The rows below fall into families. The same turns and mirrors carry the whole set onto itself and the rows of a family onto each other. For each named row, which other rows are in its family? Write them in the order they are listed.
These 36 rows form 6 families of 6 rows each.
virik: [ 14  -7 -17  17   3  -6  27   4  16 -32  -6  11]
pim: [-42  14   4 -13 -21  -8 -20  16 -11   1  -3 -28]
vimud: [  7  19  22 -29  29  -5   2  -3  11  18  11  22]
Vofa: [-44  26 -20 -12  17 -13  -9   2 -14 -15 -12  -8]
veg: [ 25  24 -34  15   1  -5   2   6   3 -18  -1  12]
vumep: [  4   1   9 -40   2  -3   1  14  43  13   5   3]
beru: [ 27   5 -18  14  -2  -4  11   3  13 -30 -17 -15]
vukug: [ -3  -9   2 -16  31   8   9  -7  46   1  -3  14]
Tigir: [-47 -11 -20 -27  -8 -15   8   8   3  -6   7 -19]
mula: [ -4   4  23 -22  31  18   2   8  10  30  11   9]
fev: [ 12  -6  -4  17 -42  11   1   7  -4 -11 -10  -3]
suled: [ 31  16  18  22 -12   0   2  -2 -13 -10  -1 -13]
kudi: [-40   1   4 -16  16 -11  -1  -5 -37   2  17  -6]
Vem: [  4 -10  11 -19  16  10   4  -4  48  -9  -9  12]
Lan: [ -6  -1  25 -19  27  -4  -4 -13  -2  31  -1  25]
Sof: [-24  21 -16 -15  23 -14  -6 -10 -28  -1   9 -27]
lepib: [ 27   5   0  20 -24  23  -1   8  -7  -9   8  -2]
Lur: [-37   9 -25  -8  15  -5  -7 -11 -29   4   8 -16]
babak: [  2  -5  42 -14  11  22  -2  -3  17  15   8   6]
buko: [ -1  20  32 -17  27  18  -6  12  10  25  -1   1]
rufi: [ 13  -7   4  19 -35  -2  -8   5 -19  -8 -13  -3]
ponog: [ 24 -12  24  22 -12   3   1   9 -17  -9  10   2]
zuver: [-45 -15  -2 -31  -8 -15   1  15  -1  -8   9 -22]
tazuk: [-10  14   1 -20  22   8   6  16  48  13 -13  -2]
Zefo: [-43   9 -17   2  15 -12  -9 -23 -12 -20   0  -3]
Gak: [-46   7   3 -16  20 -24   6  -5 -22  -4  13   0]
fano: [ 23  10 -28  26   0  10   5  -2  10 -17   2   8]
rafu: [-41 -11   5 -15 -26   5 -19  -1  -8 -15   3 -26]
gaguk: [  7  -1  42  -6  17   8  -8 -13  21  12   6  14]
Zadud: [-39   2 -21 -18 -20   4   1   1 -13   2   5 -32]
pides: [ 15   5 -22  24   2   1   0  -8 -18 -19 -15  18]
sulu: [-13 -19   4 -39  -2   4  11   4  34  13 -15  11]
sageg: [  8   5 -22  18  -7  -9   8  -8 -14 -27 -25  14]
Kevu: [-29  10 -13 -26 -18  -6   4   4  -4  -2   6 -45]
Funed: [-13   0   1 -25  19  15  17  12  42  20   1   6]
sumad: [ 29  19   1   7 -33  12  -6  16  -6  -8   7  -2]

Same family as fev: vukug, Tigir, kudi, babak, pides
Same family as Sof: veg, buko, tazuk, Kevu, sumad
Same family as Vofa: pim, vimud, vumep, beru, suled
Same family as ponog: virik, Lan, Zefo, rafu, sulu

The rows below fall into families. The same turns and mirrors carry the whole set onto itself and the rows of a family onto each other. For each named row, which other rows are in its family? Write them in the order they are listed.
These 18 rows form 3 families of 6 rows each.
A: [ 36  30   5  -3   7  16  20 -25  -8  42 -20  -7 -35 -37  -2   7 -13]
H: [-21  31  25 -45  11 -18  11  -5 -14 -18  -3   2  -2  10  -3  22 -27]
V: [ 22  43  -1  -6   4   7  18  -2 -38  38 -61  -1 -18  -7  27  18 -23]
S: [-17  57  -4 -29  24  19   5  10   3 -25 -32 -13 -13   5  28  -3 -31]
K: [ -9  21  20 -11   6 -11 -13   7   1 -31  -3  23 -25  10   0  24  20]
B: [ -6  61   4 -37  20   1   1   3 -29 -23 -32 -18 -17  11  34  10 -20]
W: [-32  31  19 -35  17 -14   6   0   1 -15  -4   7   3   6  -9  10 -32]
M: [ 16  -2  17  14  -5   7 -11  -2  -3  28 -31   4 -48 -13   1  25  19]
J: [-33  30  19 -34  21 -10  20  -1  -4 -23  -5   0 -14  14  -5  20 -31]
P: [ 28  32   6  13  14  16  18 -15   3  41 -16  -9 -46 -33   3   7 -21]
C: [-14  17  10 -18   8  -1  -3  -1   3 -35 -11  27 -21   9 -10  19  25]
Q: [ -9  58  -5 -42  15   7  -7   0 -15 -15 -36  -5  10  -2  20  -9 -16]
U: [ 12  -7   7  10  -4  19   1 -10   1  25 -38   8 -47 -12  -8  22  22]
Y: [ 16  39  -9  -3   2  26  17   4  -5  38 -60   7  -5 -17  20   5 -34]
G: [ 30  33   5   8  17  10  25 -23 -18  40 -21 -12 -50 -27   1  12 -12]
R: [ -5  17  18 -21   0   3  -2   5  10 -39  -4  22 -25   8   1  27  17]
D: [ 22  -7  16   7 -10  21   1  -4   8  20 -31   3 -50 -14   4  31  14]
Z: [ 14  42  -2   9  12  21  25  11 -13  29 -55  -6 -34  -4  33  20 -40]

Same family as M: K, C, U, R, D
Same family as G: A, H, W, J, P

